500 stands for zero in the data rows.
What is the hidden score of each row? Scores go from 0 to 30, and 15 is about the middle. The score is a weighted sum of the row's numbers plus the product of two more (or one squared), each taken from its middle value.
[589, 514, 451, 329, 514, 557, 530, 584, 523, 404, 445, 472, 490, 400,
 522, 415, 495, 619, 567, 413, 587] -> 15
[540, 595, 491, 379, 609, 516, 521, 609, 455, 485, 448, 420, 495, 405,
 519, 335, 446, 558, 511, 552, 533] -> 17
[427, 317, 341, 694, 476, 416, 521, 489, 560, 457, 508, 543, 414, 516,
 590, 514, 694, 558, 568, 415, 527] -> 21
[554, 443, 649, 406, 435, 416, 448, 540, 584, 505, 402, 448, 488, 642,
 405, 511, 603, 527, 559, 589, 386] -> 19
[610, 574, 442, 531, 574, 535, 511, 470, 500, 516, 467, 380, 374, 352,
 639, 514, 454, 515, 504, 416, 615] -> 18
[474, 449, 353, 583, 451, 375, 543, 449, 464, 506, 592, 465, 490, 524,
 713, 496, 553, 475, 543, 392, 650] -> 12
[620, 427, 379, 406, 432, 488, 581, 498, 534, 470, 505, 525, 566, 500,
 416, 607, 524, 620, 592, 338, 416] -> 16
[339, 553, 430, 638, 604, 548, 473, 489, 354, 459, 553, 618, 518, 483,
 445, 530, 624, 421, 385, 542, 525] -> 14
[462, 426, 426, 614, 365, 400, 477, 419, 583, 519, 553, 539, 445, 564,
 732, 582, 605, 502, 512, 344, 527] -> 15
[545, 560, 469, 339, 574, 531, 524, 614, 472, 488, 440, 438, 525, 420,
 524, 330, 464, 552, 494, 564, 578] -> 18
[579, 467, 671, 511, 365, 574, 417, 522, 604, 532, 519, 430, 474, 532,
 417, 444, 448, 496, 480, 562, 492] -> 11
[526, 446, 427, 469, 456, 398, 457, 420, 593, 675, 492, 571, 406, 681,
 421, 554, 508, 436, 492, 522, 572] -> 13
[585, 583, 439, 515, 685, 552, 499, 491, 458, 459, 486, 412, 467, 360,
 542, 402, 532, 540, 481, 495, 510] -> 15
[353, 542, 466, 610, 586, 577, 501, 515, 318, 449, 560, 655, 469, 437,
 382, 543, 585, 437, 410, 534, 532] -> 13
[484, 473, 375, 624, 482, 397, 568, 452, 438, 503, 577, 430, 441, 504,
 671, 535, 515, 480, 549, 355, 656] -> 9
[609, 583, 469, 527, 609, 548, 505, 475, 476, 490, 470, 380, 430, 336,
 617, 466, 439, 526, 491, 457, 593] -> 21
[549, 525, 431, 325, 562, 527, 530, 601, 480, 503, 451, 428, 522, 448,
 530, 340, 485, 547, 496, 562, 617] -> 19
[628, 476, 545, 416, 422, 442, 484, 441, 648, 523, 459, 451, 497, 576,
 343, 559, 455, 556, 594, 540, 435] -> 9
[566, 508, 658, 527, 540, 597, 518, 575, 411, 416, 506, 561, 395, 348,
 407, 355, 434, 483, 509, 553, 543] -> 15
[640, 442, 549, 502, 387, 443, 466, 394, 497, 528, 478, 672, 494, 540,
 457, 723, 399, 490, 512, 445, 449] -> 21
[565, 479, 476, 510, 491, 367, 573, 439, 290, 429, 592, 516, 687, 538,
 529, 572, 387, 440, 550, 459, 599] -> 8
[486, 454, 338, 562, 541, 393, 542, 452, 481, 505, 575, 420, 446, 496,
 646, 497, 564, 477, 554, 421, 663] -> 11
[499, 503, 628, 549, 549, 580, 545, 569, 385, 440, 539, 585, 369, 373,
 350, 407, 357, 483, 516, 565, 555] -> 15
[315, 522, 459, 511, 580, 490, 508, 482, 395, 633, 492, 434, 574, 636,
 515, 586, 467, 468, 509, 546, 351] -> 11
[625, 541, 511, 395, 521, 345, 494, 511, 477, 500, 538, 429, 639, 602,
 513, 410, 486, 395, 521, 632, 478] -> 14
[656, 565, 481, 440, 603, 536, 502, 521, 527, 513, 439, 395, 436, 354,
 550, 468, 367, 594, 512, 463, 513] -> 23
[609, 452, 684, 469, 426, 500, 440, 546, 581, 528, 378, 470, 509, 530,
 448, 466, 547, 509, 517, 621, 340] -> 17
[598, 424, 603, 289, 429, 441, 474, 557, 632, 426, 378, 657, 522, 502,
 467, 490, 583, 524, 506, 534, 499] -> 20
[385, 474, 482, 573, 551, 561, 516, 465, 415, 581, 453, 451, 553, 601,
 479, 635, 448, 543, 522, 513, 271] -> 8
[473, 491, 501, 530, 579, 505, 540, 634, 372, 517, 524, 467, 390, 472,
 419, 298, 548, 468, 507, 644, 543] -> 22
[483, 547, 506, 611, 594, 464, 524, 627, 350, 500, 497, 436, 380, 451,
 478, 273, 558, 541, 503, 600, 513] -> 19
[576, 577, 403, 397, 565, 502, 547, 485, 529, 494, 490, 401, 486, 425,
 638, 458, 428, 543, 524, 370, 629] -> 11
[530, 573, 490, 480, 550, 373, 560, 433, 323, 479, 535, 488, 706, 545,
 618, 510, 376, 407, 470, 491, 607] -> 8
[445, 571, 449, 471, 448, 593, 405, 493, 596, 510, 573, 491, 555, 626,
 457, 567, 552, 479, 421, 519, 334] -> 18
[446, 479, 566, 529, 422, 499, 538, 437, 460, 525, 592, 445, 624, 577,
 394, 635, 450, 426, 525, 389, 549] -> 3
[512, 525, 405, 540, 559, 439, 554, 455, 477, 493, 559, 386, 461, 444,
 648, 471, 478, 478, 528, 405, 681] -> 9
[515, 480, 478, 496, 417, 590, 388, 439, 589, 561, 521, 618, 438, 600,
 392, 638, 566, 491, 420, 530, 379] -> 11
[499, 493, 402, 630, 519, 440, 559, 449, 452, 496, 565, 402, 433, 458,
 664, 532, 512, 457, 528, 368, 663] -> 9
[557, 518, 649, 516, 541, 546, 541, 574, 444, 427, 514, 469, 438, 341,
 430, 348, 402, 516, 570, 532, 523] -> 18
[428, 528, 563, 641, 565, 527, 523, 620, 331, 470, 534, 471, 437, 466,
 433, 304, 590, 514, 450, 621, 451] -> 22
[651, 489, 586, 406, 394, 397, 496, 391, 521, 511, 483, 647, 525, 556,
 421, 677, 447, 482, 512, 535, 388] -> 11
[486, 499, 640, 560, 562, 558, 559, 557, 376, 457, 564, 559, 441, 391,
 349, 407, 322, 471, 509, 565, 523] -> 15
[506, 500, 547, 592, 452, 573, 450, 470, 482, 525, 507, 661, 301, 556,
 288, 601, 517, 614, 406, 477, 409] -> 8
[445, 349, 636, 443, 462, 545, 515, 579, 600, 396, 406, 595, 531, 530,
 381, 470, 533, 537, 479, 540, 537] -> 19
[352, 456, 482, 510, 552, 540, 521, 547, 513, 552, 479, 419, 534, 608,
 451, 515, 476, 550, 556, 548, 277] -> 20
[485, 407, 508, 539, 379, 537, 484, 486, 608, 391, 461, 571, 490, 503,
 532, 599, 699, 561, 562, 285, 476] -> 16
[401, 584, 478, 475, 579, 353, 484, 498, 440, 478, 542, 420, 670, 566,
 599, 490, 537, 386, 480, 572, 544] -> 12
[573, 489, 457, 553, 590, 400, 567, 467, 262, 423, 578, 460, 665, 464,
 575, 440, 412, 483, 543, 498, 586] -> 12
[587, 604, 458, 483, 628, 531, 500, 526, 478, 508, 439, 386, 433, 343,
 587, 421, 433, 564, 504, 494, 551] -> 24
[419, 546, 450, 572, 423, 622, 440, 470, 559, 474, 528, 616, 490, 582,
 422, 625, 550, 534, 367, 474, 382] -> 14
[542, 607, 472, 391, 627, 504, 523, 584, 456, 472, 454, 414, 492, 399,
 554, 347, 450, 552, 511, 520, 560] -> 16
[512, 533, 543, 512, 546, 445, 558, 439, 483, 520, 556, 345, 593, 538,
 489, 503, 403, 409, 531, 478, 583] -> 4
[434, 553, 443, 599, 621, 413, 579, 492, 370, 556, 547, 346, 552, 512,
 501, 423, 489, 463, 524, 535, 531] -> 11
[430, 489, 576, 669, 513, 526, 462, 480, 561, 424, 446, 414, 588, 513,
 603, 405, 574, 407, 464, 542, 582] -> 17
[399, 321, 346, 699, 447, 416, 506, 493, 540, 473, 513, 555, 400, 557,
 590, 526, 699, 551, 553, 416, 547] -> 21
[417, 351, 367, 642, 377, 408, 495, 464, 573, 502, 537, 579, 422, 556,
 650, 555, 657, 547, 528, 377, 558] -> 19
[537, 409, 644, 501, 276, 514, 414, 555, 539, 530, 486, 536, 531, 576,
 506, 509, 490, 532, 491, 604, 376] -> 16
[452, 496, 512, 670, 550, 575, 529, 559, 436, 387, 482, 519, 501, 472,
 427, 452, 705, 582, 425, 546, 275] -> 27
[580, 447, 386, 405, 394, 495, 583, 511, 542, 485, 497, 507, 547, 492,
 425, 595, 517, 628, 613, 354, 426] -> 16
[359, 558, 449, 638, 603, 558, 478, 477, 371, 455, 542, 606, 546, 498,
 470, 505, 580, 403, 374, 561, 523] -> 14
[618, 576, 458, 529, 588, 545, 510, 456, 486, 511, 477, 394, 397, 366,
 652, 522, 424, 502, 479, 405, 608] -> 14
[639, 472, 545, 374, 389, 412, 445, 488, 689, 541, 452, 506, 499, 567,
 395, 557, 472, 540, 578, 531, 409] -> 16
[464, 497, 505, 596, 420, 547, 459, 486, 464, 493, 481, 750, 345, 532,
 399, 602, 556, 612, 377, 465, 419] -> 13
[474, 440, 535, 591, 498, 465, 573, 501, 335, 500, 631, 414, 556, 519,
 377, 544, 411, 443, 583, 489, 543] -> 3
[426, 551, 381, 555, 425, 606, 433, 493, 574, 469, 564, 555, 550, 592,
 463, 606, 535, 534, 390, 493, 356] -> 16
[525, 499, 500, 560, 564, 480, 488, 474, 495, 631, 448, 527, 438, 623,
 411, 409, 393, 390, 442, 652, 566] -> 11
[559, 549, 373, 467, 563, 479, 535, 437, 511, 508, 519, 425, 416, 452,
 658, 526, 477, 499, 516, 350, 669] -> 7
[561, 589, 449, 502, 641, 526, 530, 487, 469, 461, 507, 385, 477, 369,
 604, 402, 456, 516, 497, 473, 583] -> 14
[559, 444, 378, 436, 415, 397, 397, 463, 585, 584, 485, 637, 344, 545,
 596, 655, 481, 506, 592, 519, 440] -> 21
[509, 444, 444, 453, 365, 418, 422, 403, 681, 604, 502, 576, 430, 574,
 573, 632, 543, 498, 519, 439, 526] -> 12
[518, 431, 583, 477, 346, 478, 485, 523, 652, 552, 526, 428, 536, 605,
 433, 521, 486, 420, 505, 539, 525] -> 16
[689, 470, 632, 358, 330, 449, 469, 494, 622, 493, 459, 539, 526, 561,
 411, 491, 526, 500, 537, 562, 439] -> 14
[289, 522, 452, 586, 568, 509, 456, 493, 455, 485, 553, 470, 610, 597,
 411, 597, 624, 461, 447, 574, 391] -> 12
[684, 473, 657, 404, 335, 459, 438, 546, 592, 510, 466, 522, 513, 519,
 495, 406, 485, 503, 526, 608, 410] -> 17
[370, 606, 343, 480, 600, 480, 523, 458, 445, 549, 568, 588, 487, 566,
 453, 561, 579, 417, 393, 480, 548] -> 16
[429, 539, 544, 592, 563, 615, 520, 530, 337, 427, 538, 659, 495, 411,
 406, 479, 469, 428, 394, 537, 549] -> 16
[388, 527, 488, 699, 589, 561, 451, 488, 377, 448, 531, 571, 516, 500,
 486, 476, 594, 399, 372, 570, 554] -> 14
[433, 510, 584, 635, 521, 527, 525, 511, 439, 437, 520, 720, 367, 489,
 270, 557, 603, 520, 412, 431, 434] -> 13
[382, 450, 414, 510, 562, 392, 459, 461, 495, 614, 458, 396, 588, 635,
 630, 582, 624, 478, 536, 472, 443] -> 17
[431, 528, 561, 636, 562, 582, 468, 492, 457, 494, 460, 579, 525, 548,
 484, 419, 453, 374, 373, 608, 543] -> 14
[372, 459, 531, 620, 501, 504, 487, 566, 523, 498, 535, 399, 487, 580,
 517, 381, 554, 407, 461, 628, 554] -> 21
[542, 629, 501, 401, 648, 568, 513, 552, 426, 491, 436, 431, 512, 406,
 512, 406, 390, 572, 481, 481, 518] -> 13
[526, 549, 524, 408, 418, 534, 430, 449, 609, 525, 561, 472, 563, 646,
 375, 590, 498, 468, 473, 537, 383] -> 10
[560, 474, 616, 490, 487, 591, 519, 531, 526, 352, 474, 503, 411, 337,
 506, 436, 626, 546, 599, 380, 513] -> 13
[287, 452, 512, 543, 539, 386, 519, 516, 528, 587, 484, 384, 566, 547,
 518, 552, 542, 434, 521, 612, 507] -> 16
[556, 479, 386, 602, 594, 470, 529, 435, 491, 476, 540, 415, 395, 431,
 618, 544, 574, 449, 510, 395, 650] -> 9
[589, 605, 465, 481, 654, 553, 499, 510, 463, 488, 462, 395, 478, 353,
 566, 409, 453, 560, 478, 493, 519] -> 18
[536, 592, 510, 310, 434, 391, 450, 511, 526, 506, 554, 464, 676, 599,
 554, 515, 473, 393, 485, 573, 512] -> 11
[467, 445, 528, 471, 351, 465, 502, 433, 456, 476, 582, 551, 608, 557,
 507, 694, 472, 502, 538, 333, 561] -> 3
[292, 564, 437, 527, 603, 495, 464, 531, 462, 494, 559, 432, 604, 552,
 423, 519, 664, 462, 464, 570, 413] -> 17
[468, 416, 405, 513, 338, 420, 443, 443, 626, 578, 522, 585, 371, 543,
 638, 600, 635, 507, 528, 399, 576] -> 15
[370, 533, 399, 416, 552, 447, 483, 529, 572, 668, 509, 400, 489, 546,
 550, 495, 444, 497, 562, 557, 415] -> 16
[479, 504, 637, 565, 538, 551, 569, 574, 402, 461, 545, 533, 406, 363,
 351, 405, 330, 492, 537, 564, 536] -> 21
[486, 437, 630, 408, 482, 415, 499, 529, 609, 624, 430, 415, 405, 468,
 557, 437, 591, 446, 561, 607, 493] -> 20
[579, 475, 613, 517, 514, 604, 541, 512, 463, 373, 517, 533, 384, 346,
 447, 432, 599, 559, 583, 333, 508] -> 11
[491, 454, 342, 568, 484, 372, 563, 488, 457, 516, 589, 417, 473, 520,
 660, 446, 513, 481, 559, 452, 657] -> 13
[500, 493, 354, 530, 506, 417, 541, 419, 497, 516, 569, 461, 440, 500,
 669, 540, 535, 478, 531, 344, 676] -> 9
[503, 454, 561, 485, 289, 440, 480, 449, 455, 451, 554, 616, 604, 563,
 594, 661, 536, 480, 505, 354, 532] -> 7
[567, 447, 559, 534, 474, 454, 561, 606, 320, 422, 596, 479, 614, 418,
 413, 373, 405, 540, 570, 580, 477] -> 20
[537, 601, 490, 391, 620, 506, 528, 606, 450, 480, 451, 412, 492, 414,
 520, 341, 436, 558, 512, 550, 523] -> 16
[455, 407, 377, 644, 387, 375, 513, 443, 509, 515, 564, 527, 411, 558,
 713, 572, 619, 514, 549, 350, 553] -> 15
[490, 478, 368, 592, 522, 389, 553, 467, 454, 502, 574, 402, 463, 486,
 650, 470, 501, 472, 557, 436, 677] -> 11
[489, 451, 353, 592, 483, 373, 549, 457, 455, 505, 595, 441, 482, 525,
 679, 475, 533, 467, 549, 416, 659] -> 12
[330, 455, 606, 509, 548, 472, 520, 459, 578, 550, 425, 520, 580, 546,
 444, 559, 584, 372, 460, 599, 476] -> 15
[622, 598, 512, 445, 592, 527, 502, 526, 490, 528, 441, 384, 480, 358,
 560, 460, 326, 593, 496, 480, 515] -> 28
[582, 625, 493, 386, 646, 567, 531, 534, 409, 470, 450, 470, 546, 405,
 538, 406, 364, 560, 459, 457, 529] -> 12
[428, 498, 408, 500, 484, 453, 411, 373, 529, 665, 485, 592, 430, 610,
 479, 672, 467, 473, 491, 556, 491] -> 10
[337, 519, 372, 507, 545, 467, 480, 455, 498, 562, 500, 536, 574, 570,
 546, 613, 632, 362, 429, 533, 563] -> 14
[426, 522, 583, 610, 475, 580, 487, 484, 490, 416, 454, 734, 402, 517,
 407, 528, 642, 542, 363, 446, 430] -> 17
[469, 413, 656, 505, 427, 550, 565, 592, 532, 437, 533, 492, 427, 473,
 383, 385, 406, 507, 540, 531, 586] -> 13
[477, 520, 585, 582, 565, 609, 529, 553, 348, 439, 530, 638, 377, 372,
 347, 453, 404, 468, 466, 552, 559] -> 18
[365, 414, 566, 498, 537, 428, 510, 523, 526, 638, 482, 380, 473, 513,
 488, 514, 546, 429, 527, 642, 514] -> 15
[465, 447, 632, 612, 498, 581, 463, 498, 593, 339, 450, 521, 629, 509,
 541, 418, 590, 431, 449, 491, 498] -> 17
[455, 451, 562, 640, 545, 589, 471, 486, 520, 452, 441, 616, 499, 568,
 446, 434, 497, 401, 375, 599, 544] -> 14
[650, 496, 647, 352, 365, 440, 458, 466, 561, 528, 465, 511, 551, 547,
 459, 514, 475, 499, 532, 653, 374] -> 11
[620, 610, 454, 345, 601, 590, 534, 499, 443, 468, 450, 535, 549, 405,
 545, 463, 367, 570, 458, 368, 559] -> 11
[493, 508, 570, 592, 577, 623, 511, 548, 359, 420, 519, 635, 384, 372,
 361, 448, 490, 443, 453, 569, 552] -> 16
[476, 469, 588, 436, 358, 464, 443, 472, 635, 494, 452, 532, 465, 664,
 415, 527, 679, 484, 540, 601, 387] -> 22
[322, 609, 429, 486, 568, 522, 442, 551, 506, 483, 571, 432, 570, 554,
 448, 499, 653, 470, 457, 569, 383] -> 19
[383, 479, 557, 505, 489, 500, 521, 446, 438, 594, 539, 676, 516, 528,
 299, 667, 426, 452, 451, 507, 454] -> 11
[614, 505, 517, 466, 519, 417, 557, 491, 347, 406, 565, 439, 721, 431,
 598, 435, 370, 475, 557, 511, 559] -> 21
[464, 404, 471, 501, 361, 430, 444, 409, 603, 527, 523, 642, 470, 555,
 626, 676, 524, 484, 488, 406, 550] -> 12
[419, 483, 511, 587, 493, 391, 517, 503, 432, 479, 553, 396, 702, 617,
 509, 502, 477, 390, 516, 609, 492] -> 12
[588, 598, 450, 518, 653, 574, 492, 495, 460, 478, 473, 396, 462, 335,
 552, 417, 511, 547, 488, 506, 497] -> 19
[414, 339, 459, 709, 513, 489, 497, 490, 489, 517, 495, 605, 424, 659,
 408, 446, 565, 428, 451, 576, 578] -> 19
[548, 623, 488, 402, 640, 547, 522, 560, 434, 490, 433, 420, 513, 401,
 539, 394, 390, 581, 495, 475, 521] -> 14
[366, 582, 507, 448, 548, 424, 498, 529, 436, 456, 555, 392, 737, 531,
 532, 482, 517, 429, 496, 576, 506] -> 13
[391, 479, 374, 453, 509, 447, 462, 515, 629, 628, 499, 405, 441, 569,
 563, 528, 471, 534, 587, 554, 411] -> 15
[568, 493, 597, 501, 506, 565, 529, 555, 509, 405, 472, 457, 367, 315,
 470, 409, 561, 566, 620, 445, 512] -> 15
[517, 449, 450, 443, 372, 425, 421, 398, 687, 597, 500, 580, 460, 581,
 564, 639, 517, 492, 512, 442, 511] -> 13
[577, 524, 380, 403, 496, 505, 552, 454, 570, 489, 531, 451, 474, 459,
 641, 516, 448, 546, 537, 299, 621] -> 11
[480, 437, 408, 478, 367, 404, 437, 440, 631, 636, 499, 572, 379, 633,
 533, 588, 576, 474, 521, 448, 596] -> 13
[469, 511, 579, 468, 457, 512, 589, 596, 515, 428, 580, 416, 555, 497,
 434, 358, 376, 492, 545, 491, 552] -> 15
[632, 548, 389, 341, 539, 588, 536, 470, 480, 489, 454, 570, 507, 440,
 525, 557, 402, 590, 482, 306, 586] -> 9
[449, 400, 404, 541, 341, 419, 453, 445, 613, 551, 530, 588, 378, 535,
 653, 591, 650, 518, 528, 391, 580] -> 16
[430, 470, 670, 475, 510, 534, 521, 415, 512, 604, 419, 591, 488, 551,
 355, 590, 478, 432, 450, 585, 436] -> 7
[500, 488, 595, 510, 419, 522, 450, 507, 640, 559, 518, 398, 502, 601,
 479, 439, 442, 418, 466, 591, 526] -> 14
[493, 474, 448, 439, 373, 419, 431, 419, 627, 653, 494, 579, 442, 641,
 507, 600, 518, 449, 496, 465, 579] -> 10
[547, 429, 542, 443, 401, 483, 496, 436, 674, 568, 431, 435, 484, 547,
 469, 554, 555, 513, 593, 567, 385] -> 14
[362, 469, 494, 550, 548, 531, 535, 510, 490, 576, 460, 447, 502, 607,
 455, 590, 423, 527, 540, 562, 260] -> 12
[615, 516, 596, 418, 327, 549, 422, 456, 557, 567, 503, 614, 552, 588,
 449, 566, 436, 453, 430, 540, 409] -> 11
[492, 520, 493, 604, 608, 513, 483, 460, 461, 575, 474, 544, 491, 584,
 432, 417, 455, 365, 404, 640, 541] -> 12
[512, 419, 627, 523, 290, 543, 422, 509, 574, 548, 482, 522, 507, 567,
 420, 601, 485, 548, 478, 567, 402] -> 14
